In the data rows, 128 means zero.
Here are some points, each followed by its number:
[120, 95, 137, 141, 121, 110, 122, 116, 107, 157, 155, 156, 106, 151, 118, 123, 160, 131, 113, 144, 110, 129, 139, 147, 116, 124, 126, 146, 119, 112, 100, 102, 127, 147, 112, 166, 137, 110, 122, 165, 118, 105, 135, 106, 135, 110] 0
[142, 141, 144, 160, 125, 131, 127, 122, 148, 103, 120, 135, 145, 128, 116, 141, 115, 148, 134, 114, 156, 128, 126, 111, 137, 139, 123, 118, 139, 149, 117, 116, 125, 134, 152, 115, 126, 122, 145, 123, 128, 150, 112, 158, 149, 131] 1
[82, 83, 152, 97, 104, 133, 157, 98, 92, 116, 162, 146, 105, 161, 119, 163, 135, 89, 98, 143, 85, 153, 104, 173, 98, 126, 161, 176, 160, 130, 114, 134, 85, 147, 90, 168, 101, 120, 146, 185, 112, 93, 160, 81, 144, 83] 2
[103, 81, 152, 110, 95, 114, 165, 107, 97, 163, 184, 172, 95, 166, 112, 127, 145, 96, 106, 144, 108, 128, 109, 158, 128, 111, 171, 176, 118, 94, 96, 134, 87, 157, 93, 183, 88, 80, 76, 159, 81, 78, 112, 71, 118, 72] 3
[119, 107, 144, 138, 158, 154, 110, 121, 114, 147, 146, 125, 115, 151, 139, 149, 141, 115, 118, 112, 146, 146, 117, 117, 130, 124, 111, 108, 147, 134, 113, 121, 150, 127, 112, 110, 143, 100, 108, 128, 120, 119, 129, 117, 124, 124] 4
[182, 146, 145, 89, 106, 94, 154, 120, 125, 132, 113, 138, 144, 139, 127, 158, 165, 87, 106, 166, 116, 124, 129, 88, 180, 69, 139, 151, 85, 77, 96, 139, 170, 109, 108, 112, 169, 173, 68, 80, 110, 71, 138, 74, 119, 178] 5
[135, 123, 116, 160, 149, 123, 142, 125, 142, 104, 123, 135, 152, 135, 117, 110, 131, 136, 131, 141, 144, 145, 124, 121, 119, 124, 121, 120, 115, 146, 124, 118, 148, 133, 143, 117, 110, 117, 115, 127, 134, 138, 110, 133, 125, 151] 6
[152, 143, 125, 115, 140, 117, 124, 161, 112, 126, 109, 118, 149, 109, 120, 144, 154, 114, 122, 119, 158, 119, 149, 142, 125, 136, 113, 103, 141, 119, 136, 148, 115, 150, 135, 97, 131, 122, 101, 146, 102, 141, 111, 109, 155, 126] 7
[122, 149, 112, 162, 143, 149, 119, 119, 110, 141, 124, 110, 150, 140, 111, 102, 139, 143, 134, 142, 154, 124, 124, 142, 113, 120, 122, 125, 138, 113, 135, 135, 124, 151, 113, 115, 140, 133, 142, 118, 136, 117, 136, 153, 159, 146] 8
[140, 137, 90, 90, 142, 85, 75, 112, 89, 181, 130, 128, 81, 73, 114, 107, 162, 131, 88, 74, 62, 68, 85, 168, 109, 110, 179, 163, 95, 82, 117, 128, 117, 91, 116, 192, 95, 165, 152, 169, 128, 86, 163, 151, 148, 120] 9
[115, 110, 129, 126, 123, 129, 139, 113, 110, 114, 135, 113, 116, 143, 114, 136, 128, 111, 112, 128, 121, 144, 115, 153, 105, 130, 144, 136, 137, 144, 123, 138, 112, 151, 110, 144, 118, 120, 118, 149, 112, 127, 146, 111, 162, 116] 10
[119, 131, 115, 137, 128, 114, 139, 143, 145, 102, 123, 99, 148, 107, 123, 131, 112, 145, 120, 111, 151, 101, 124, 133, 117, 138, 126, 106, 140, 136, 140, 130, 129, 158, 145, 120, 147, 131, 141, 140, 133, 113, 142, 137, 122, 132] 11
[110, 129, 97, 115, 165, 105, 116, 158, 97, 173, 117, 108, 85, 88, 105, 74, 161, 139, 120, 89, 82, 154, 140, 146, 143, 138, 160, 169, 114, 124, 154, 170, 155, 98, 116, 188, 81, 164, 155, 128, 169, 98, 120, 157, 173, 140] 12
[120, 153, 181, 147, 39, 147, 131, 75, 165, 93, 164, 122, 180, 156, 113, 152, 72, 138, 155, 59, 154, 88, 113, 82, 188, 160, 102, 102, 150, 155, 59, 103, 62, 80, 184, 121, 152, 100, 153, 102, 144, 179, 108, 164, 168, 79] 13
[122, 120, 123, 143, 156, 115, 128, 153, 138, 136, 133, 123, 119, 128, 110, 101, 138, 109, 110, 110, 123, 142, 140, 142, 118, 139, 140, 140, 121, 129, 143, 134, 136, 130, 129, 128, 113, 138, 144, 126, 152, 131, 112, 156, 143, 135] 14
[111, 116, 97, 153, 136, 164, 75, 88, 84, 179, 131, 96, 106, 159, 178, 154, 155, 174, 153, 106, 160, 132, 102, 93, 174, 92, 115, 115, 181, 140, 81, 160, 132, 99, 80, 135, 153, 89, 92, 167, 136, 133, 135, 148, 131, 148] 15
[148, 149, 135, 115, 155, 118, 123, 158, 116, 129, 101, 125, 133, 106, 118, 137, 124, 109, 110, 115, 149, 148, 160, 150, 122, 126, 120, 108, 151, 112, 146, 151, 122, 139, 117, 110, 142, 145, 106, 156, 139, 153, 128, 112, 163, 131] 16
New points follow, each followed by the number of its nearest point above, looking only along the 7 directions in which the numbered points spread most.
[141, 147, 140, 126, 150, 118, 107, 141, 111, 138, 106, 142, 115, 134, 115, 136, 125, 139, 146, 137, 130, 140, 120, 129, 125, 136, 124, 115, 109, 146, 129, 142, 135, 149, 142, 119, 141, 141, 129, 151, 118, 147, 134, 132, 155, 114] ~ 8
[119, 132, 109, 137, 131, 116, 139, 139, 139, 105, 111, 110, 146, 113, 120, 131, 120, 149, 117, 117, 152, 114, 131, 138, 129, 135, 132, 112, 135, 130, 139, 133, 114, 143, 136, 119, 140, 114, 144, 131, 143, 114, 140, 140, 142, 133] ~ 11
[148, 116, 138, 136, 154, 122, 122, 143, 114, 113, 123, 112, 122, 137, 119, 128, 119, 136, 114, 139, 143, 140, 121, 119, 114, 145, 128, 122, 106, 133, 133, 112, 151, 144, 142, 135, 138, 134, 146, 128, 125, 146, 142, 153, 128, 152] ~ 8
[128, 148, 141, 162, 156, 161, 118, 104, 92, 152, 133, 98, 130, 132, 132, 130, 151, 165, 162, 142, 162, 112, 127, 155, 139, 126, 112, 127, 147, 125, 156, 149, 138, 128, 118, 130, 150, 120, 136, 114, 156, 110, 149, 158, 165, 160] ~ 8
[176, 159, 115, 175, 95, 217, 133, 102, 139, 127, 95, 171, 125, 115, 215, 131, 82, 89, 161, 162, 93, 145, 157, 134, 90, 157, 135, 130, 168, 68, 107, 146, 126, 65, 153, 142, 134, 145, 159, 112, 99, 142, 177, 88, 78, 117] ~ 4
[126, 116, 94, 138, 130, 102, 134, 108, 121, 109, 124, 132, 163, 139, 119, 104, 124, 120, 145, 148, 129, 121, 113, 108, 112, 117, 117, 125, 118, 155, 112, 103, 147, 111, 143, 117, 98, 109, 100, 123, 133, 153, 99, 138, 106, 143] ~ 6
[158, 159, 125, 73, 139, 120, 110, 189, 109, 132, 111, 120, 149, 90, 123, 165, 152, 99, 132, 128, 167, 147, 193, 167, 127, 128, 102, 94, 181, 101, 168, 172, 83, 143, 137, 98, 156, 154, 86, 176, 89, 165, 109, 74, 168, 108] ~ 16
[85, 152, 83, 89, 72, 181, 108, 129, 120, 97, 170, 163, 102, 83, 191, 151, 77, 115, 93, 62, 87, 107, 91, 82, 92, 62, 108, 87, 91, 151, 136, 119, 134, 138, 113, 176, 89, 76, 65, 119, 170, 75, 142, 56, 117, 76] ~ 0
[145, 110, 150, 133, 157, 138, 112, 145, 125, 148, 153, 125, 119, 144, 126, 141, 122, 114, 124, 123, 121, 144, 114, 114, 106, 140, 122, 118, 124, 130, 122, 117, 154, 132, 149, 121, 136, 119, 140, 120, 110, 135, 147, 118, 120, 141] ~ 8
[116, 128, 99, 119, 113, 131, 103, 123, 129, 109, 136, 142, 125, 111, 147, 142, 127, 138, 109, 117, 152, 118, 119, 115, 104, 110, 122, 111, 112, 132, 123, 110, 137, 144, 111, 115, 103, 115, 102, 139, 139, 110, 113, 133, 150, 122] ~ 8
[129, 105, 146, 144, 154, 140, 103, 113, 109, 144, 138, 113, 107, 137, 161, 146, 145, 125, 121, 109, 156, 124, 125, 121, 156, 136, 123, 120, 148, 142, 109, 135, 151, 111, 125, 131, 147, 101, 105, 145, 114, 135, 121, 147, 139, 142] ~ 4
[161, 128, 140, 113, 144, 113, 132, 153, 126, 118, 132, 107, 127, 141, 112, 139, 137, 114, 111, 138, 161, 129, 153, 116, 150, 126, 140, 129, 105, 116, 153, 109, 162, 147, 115, 121, 143, 148, 118, 109, 113, 127, 133, 146, 119, 160] ~ 6
[116, 147, 144, 152, 117, 162, 127, 118, 154, 102, 130, 112, 119, 114, 136, 136, 111, 133, 113, 103, 117, 138, 117, 108, 118, 134, 125, 111, 109, 150, 109, 127, 109, 117, 110, 109, 128, 102, 149, 116, 154, 119, 135, 143, 145, 113] ~ 1
[163, 146, 139, 105, 145, 106, 139, 155, 138, 152, 118, 136, 146, 151, 113, 142, 141, 100, 96, 142, 143, 156, 119, 109, 165, 108, 143, 131, 115, 111, 123, 103, 158, 133, 98, 100, 143, 147, 97, 110, 107, 114, 137, 127, 116, 164] ~ 6
[159, 128, 136, 155, 106, 150, 115, 117, 152, 106, 109, 116, 121, 96, 141, 117, 114, 128, 136, 152, 114, 141, 160, 108, 105, 150, 147, 117, 147, 102, 144, 96, 99, 104, 132, 133, 137, 143, 147, 125, 139, 153, 144, 134, 120, 154] ~ 11
[157, 129, 142, 111, 145, 118, 153, 159, 128, 131, 130, 129, 143, 151, 115, 150, 142, 113, 111, 140, 162, 149, 130, 102, 142, 115, 127, 142, 99, 101, 154, 112, 162, 129, 114, 128, 148, 139, 102, 112, 114, 115, 152, 144, 109, 156] ~ 6
[122, 145, 84, 97, 135, 104, 172, 121, 168, 129, 119, 142, 156, 109, 100, 152, 130, 103, 96, 156, 89, 67, 108, 101, 171, 110, 140, 174, 100, 93, 154, 123, 165, 97, 85, 106, 170, 171, 89, 84, 133, 74, 104, 112, 98, 167] ~ 5
[149, 138, 144, 167, 87, 141, 138, 118, 144, 89, 147, 161, 164, 123, 145, 168, 97, 142, 166, 83, 153, 110, 141, 102, 166, 138, 111, 103, 170, 177, 116, 102, 92, 112, 151, 122, 115, 109, 167, 102, 110, 170, 99, 166, 133, 114] ~ 1
[110, 173, 115, 128, 72, 187, 122, 101, 167, 95, 158, 106, 113, 117, 168, 139, 86, 175, 104, 83, 84, 141, 103, 105, 108, 82, 101, 104, 86, 159, 147, 151, 92, 96, 81, 97, 129, 80, 166, 101, 179, 86, 146, 147, 130, 94] ~ 1
[168, 156, 171, 103, 152, 101, 88, 129, 87, 157, 130, 161, 93, 133, 147, 159, 130, 121, 129, 75, 77, 141, 105, 128, 97, 110, 126, 156, 123, 151, 90, 129, 106, 156, 167, 163, 142, 157, 161, 169, 108, 145, 136, 128, 120, 87] ~ 10
[130, 144, 108, 110, 123, 107, 124, 157, 118, 105, 101, 99, 151, 103, 117, 144, 155, 115, 108, 112, 164, 106, 138, 152, 132, 148, 117, 118, 148, 122, 105, 141, 130, 153, 123, 103, 143, 135, 145, 151, 125, 109, 127, 109, 144, 127] ~ 7
[171, 108, 147, 64, 142, 117, 132, 177, 116, 123, 176, 92, 128, 143, 115, 140, 118, 105, 122, 148, 183, 134, 185, 99, 183, 132, 152, 143, 100, 117, 175, 89, 175, 118, 111, 156, 130, 168, 114, 85, 77, 121, 139, 153, 95, 174] ~ 6
[105, 95, 117, 149, 116, 112, 120, 113, 132, 112, 129, 136, 140, 125, 109, 120, 120, 118, 150, 118, 154, 97, 111, 110, 110, 110, 116, 122, 136, 148, 128, 102, 136, 132, 150, 123, 110, 107, 149, 111, 109, 149, 99, 138, 111, 124] ~ 1
[112, 88, 159, 145, 158, 153, 103, 96, 98, 171, 145, 125, 103, 152, 192, 168, 151, 132, 109, 80, 120, 95, 93, 98, 165, 121, 113, 106, 166, 127, 95, 146, 152, 89, 128, 150, 161, 88, 86, 164, 97, 152, 100, 144, 127, 146] ~ 15
[146, 78, 175, 65, 164, 145, 100, 131, 62, 139, 175, 112, 92, 165, 133, 156, 87, 106, 101, 113, 55, 150, 79, 69, 69, 150, 87, 111, 112, 134, 127, 91, 175, 90, 170, 147, 160, 94, 166, 109, 91, 169, 176, 113, 70, 152] ~ 0
[130, 152, 117, 130, 128, 116, 141, 153, 125, 107, 98, 100, 153, 104, 115, 143, 152, 120, 111, 121, 159, 113, 117, 148, 119, 142, 119, 115, 145, 117, 114, 148, 134, 154, 110, 108, 143, 133, 144, 157, 115, 112, 148, 117, 157, 138] ~ 7
[144, 121, 143, 163, 130, 142, 116, 120, 142, 103, 108, 119, 141, 118, 137, 118, 124, 128, 119, 144, 130, 122, 127, 125, 108, 137, 145, 112, 136, 118, 132, 110, 120, 138, 138, 131, 138, 131, 143, 126, 140, 144, 135, 141, 131, 152] ~ 11
[120, 111, 141, 147, 119, 109, 137, 116, 97, 127, 138, 139, 106, 150, 117, 126, 154, 116, 132, 154, 132, 146, 132, 145, 125, 119, 128, 152, 114, 103, 104, 103, 106, 153, 108, 144, 108, 108, 110, 151, 119, 107, 140, 109, 134, 120] ~ 0
[164, 106, 104, 145, 109, 165, 127, 150, 126, 111, 94, 147, 129, 138, 163, 99, 117, 109, 148, 156, 164, 138, 139, 149, 132, 129, 163, 110, 96, 98, 105, 123, 123, 115, 151, 108, 112, 151, 144, 115, 110, 127, 154, 148, 115, 109] ~ 6
[92, 92, 151, 121, 127, 95, 124, 179, 172, 193, 172, 128, 80, 111, 108, 74, 149, 84, 123, 69, 69, 142, 175, 186, 105, 161, 156, 181, 134, 94, 165, 114, 86, 86, 124, 161, 86, 150, 138, 100, 175, 166, 82, 157, 117, 107] ~ 12
[102, 176, 112, 125, 60, 182, 103, 89, 160, 86, 145, 91, 104, 115, 163, 132, 82, 157, 96, 87, 89, 169, 138, 114, 116, 99, 113, 112, 97, 168, 141, 147, 84, 101, 87, 103, 139, 80, 171, 99, 182, 86, 142, 143, 139, 94] ~ 1
